data =
[[149 121 126 119 114 135 142]
 [131 126 103 143 129 130 116]
 [121 130 134 114 142 118 111]
 [129 122 140 130 132 134 110]
 [132 118 132 130 141 135 121]
 [122 140 135 145 143 110 129]
 [136 135 108 137 128 137 148]
 [114 136 128 135 145 116 142]
 [115 105 116 136 109 136 126]
 [120 132 115 142 120 108 134]]
Rows and columns are counted from 1.
(1, 1) => 149
(4, 7) => 110
(7, 1) => 136
(9, 3) => 116
(8, 7) => 142
(3, 7) => 111
(6, 6) => 110
(10, 1) => 120
(3, 5) => 142
(5, 6) => 135
(7, 2) => 135
(1, 7) => 142
(8, 6) => 116
(7, 5) => 128
(9, 6) => 136
(7, 6) => 137
(3, 4) => 114
(5, 3) => 132
(5, 4) => 130
(4, 2) => 122
(2, 2) => 126
(10, 7) => 134
(3, 1) => 121
(6, 1) => 122
(10, 2) => 132

x =
[[146 124 126 127 135 144 140]
 [144 108 123 108 156 140 129]
 [101 139 130 131 119 112 110]
 [144 110 123 110 155 142 130]]
Indices start at 1.
(1, 1) -> 146
(2, 6) -> 140
(3, 1) -> 101
(1, 6) -> 144
(3, 6) -> 112
(2, 2) -> 108
(4, 5) -> 155
(1, 7) -> 140
(2, 4) -> 108
(4, 2) -> 110

W =
[[136 123 132 133 130 142 122 119 140 135 136 138 119 140 117]
 [141 113 132 135 137 127 138 134 111 138 141 124 132 132 138]
 [114 157 129 140 137 126 133 114 116 115 114 120 124 130 127]
 [114 144 119 132 141 128 139 135 120 139 114 137 128 131 125]
 [118 120 130 126 137 120 141 148 112 132 118 120 135 133 143]
 [140 142 131 134 115 137 113 102 143 116 140 130 119 125 114]
 [112 132 122 115 127 111 140 148 116 119 112 115 138 116 144]
 [144 150 132 142 131 134 124 103 117 122 144 124 122 127 123]
 [114 119 128 114 110 112 126 142 133 114 114 115 137 117 140]
 [115 134 135 129 124 144 120 119 147 124 115 136 117 144 114]
 [138 112 118 123 132 136 122 133 143 142 138 142 127 124 115]
 [146 113 123 121 109 119 114 121 131 120 146 122 135 113 131]]
Indices start at 1.
(1, 1) = 136
(2, 10) = 138
(4, 6) = 128
(10, 14) = 144
(2, 14) = 132
(1, 12) = 138
(7, 4) = 115
(12, 6) = 119
(9, 5) = 110
(10, 10) = 124
(9, 10) = 114
(1, 10) = 135
(4, 13) = 128
(2, 1) = 141
(3, 13) = 124
(2, 2) = 113
(8, 2) = 150
(10, 8) = 119
(11, 13) = 127
(4, 5) = 141
(12, 11) = 146
(11, 6) = 136
(9, 8) = 142
(11, 10) = 142
(12, 8) = 121
(8, 6) = 134
(1, 6) = 142
(3, 6) = 126
(11, 14) = 124
(11, 7) = 122
(7, 14) = 116
(8, 11) = 144
(6, 11) = 140
(5, 6) = 120
(8, 4) = 142

A =
[[122 139 133 119 134 144 132 130 139 139 130 126 128]
 [132 136 128 129 136 144 140 134 146 149 131 138 135]
 [128 138 126 114 129 141 128 126 136 133 117 133 145]
 [130 118 115 120 122 128 142 141 121 108 125 138 137]
 [123 131 127 124 132 132 121 120 133 135 124 116 124]
 [120 124 125 130 126 124 126 128 138 132 124 130 133]
 [132 127 118 125 131 129 125 125 134 128 123 135 141]
 [131 120 136 147 133 116 121 134 129 128 129 135 125]
 [133 129 128 134 134 135 137 128 129 132 139 122 117]
 [148 144 122 126 142 141 121 115 132 121 108 117 138]
 [135 141 136 122 129 133 123 118 117 122 128 117 120]
 [128 133 125 119 124 130 132 128 122 118 130 127 131]
 [135 129 121 123 125 130 134 126 120 124 135 134 126]
 [133 125 129 133 128 124 130 132 123 127 134 132 125]
 [128 127 135 129 130 127 129 139 127 129 142 133 124]
 [102 119 131 121 126 127 119 127 134 136 129 116 127]]
Indices start at 1.
(1, 1): 122
(6, 6): 124
(16, 8): 127
(13, 7): 134
(11, 12): 117
(5, 10): 135
(6, 3): 125
(9, 10): 132
(7, 4): 125
(8, 4): 147
(12, 6): 130
(4, 9): 121
(1, 9): 139
(5, 7): 121
(5, 5): 132
(3, 10): 133
(9, 8): 128
(10, 3): 122
(15, 8): 139
(7, 7): 125
(6, 9): 138
(13, 13): 126
(11, 7): 123
(11, 1): 135
(4, 5): 122
(12, 8): 128
(10, 8): 115
(9, 5): 134
(12, 4): 119
(2, 4): 129
(13, 11): 135
(11, 5): 129
(5, 3): 127
(10, 2): 144
(6, 11): 124
(16, 3): 131
(14, 4): 133
(7, 10): 128
(5, 1): 123
(1, 3): 133

m =
[[128 116 127 127 127 131 124 131 137 121 125 123 128 128]
 [131 120 127 127 126 134 124 122 136 128 123 123 132 136]
 [132 132 128 128 126 131 124 118 128 136 126 127 133 137]
 [130 139 129 129 128 127 124 121 121 137 129 131 131 133]
 [125 121 125 125 129 128 124 132 134 124 126 128 125 125]
 [125 132 125 125 131 124 124 129 126 130 129 133 125 125]
 [126 124 122 122 130 129 124 124 135 130 124 130 126 132]
 [123 133 125 125 131 123 124 133 124 128 130 134 123 121]
 [127 122 122 122 129 130 124 123 137 130 123 129 127 133]
 [132 129 128 128 126 132 124 118 130 134 125 125 133 138]
 [126 102 120 120 128 135 124 129 152 118 119 122 126 132]
 [130 138 128 128 128 128 124 119 123 137 128 130 131 134]
 [126 117 124 124 129 130 124 130 138 123 124 126 126 128]
 [127 121 121 121 129 131 124 121 139 131 122 128 128 135]
 [130 117 127 127 126 133 124 125 138 125 124 122 130 133]]
Rows and columns are counted from 1.
(1, 1): 128
(3, 11): 126
(15, 13): 130
(9, 10): 130
(9, 4): 122
(10, 10): 134
(6, 5): 131
(12, 11): 128
(8, 13): 123
(7, 3): 122
(13, 10): 123
(12, 14): 134
(10, 12): 125
(2, 3): 127
(13, 13): 126
(15, 3): 127
(11, 8): 129
(12, 12): 130
(9, 12): 129
(3, 5): 126
(13, 4): 124
(15, 12): 122
(14, 11): 122
(6, 1): 125
(12, 9): 123
(1, 13): 128
(11, 6): 135
(13, 8): 130
(5, 10): 124
(2, 12): 123
(15, 5): 126
(10, 3): 128
(1, 3): 127
(5, 2): 121
(5, 14): 125
(10, 9): 130
(7, 1): 126
(14, 10): 131

a =
[[113 137 119 112 133 133 131 127 123 105 130 148 109 130]
 [121 135 127 132 141 110 118 130 142 136 146 143 143 119]
 [125 121 147 116 134 117 126 150 123 130 135 133 127 126]
 [154 106 149 130 150 115 140 111 149 150 146 142 127 124]
 [124 132 124 121 111 132 141 109 118 139 131 149 125 136]
 [143 121 124 105 149 118 135 141 147 129 107 145 144 139]
 [127 150 112 137 126 109 111 153 116 106 127 104 150 125]
 [149 142 108 145 123 103 141 117 149 132 113 149 124 107]
 [126 122 119 146 119 107 138 103 130 105 114 115 147 126]]
Indices start at 1.
(1, 1) => 113
(1, 10) => 105
(1, 9) => 123
(4, 4) => 130
(7, 6) => 109
(6, 3) => 124
(4, 3) => 149
(3, 4) => 116
(9, 5) => 119
(8, 11) => 113
(4, 7) => 140
(4, 12) => 142
(5, 11) => 131
(6, 6) => 118
(8, 7) => 141
(2, 11) => 146
(3, 14) => 126
(2, 9) => 142
(5, 2) => 132
(7, 5) => 126
(1, 3) => 119
(1, 8) => 127
(6, 8) => 141
(5, 8) => 109
(2, 10) => 136
(7, 2) => 150
(9, 6) => 107
(9, 9) => 130
(1, 4) => 112
(5, 3) => 124
(5, 10) => 139
(8, 2) => 142
(7, 10) => 106
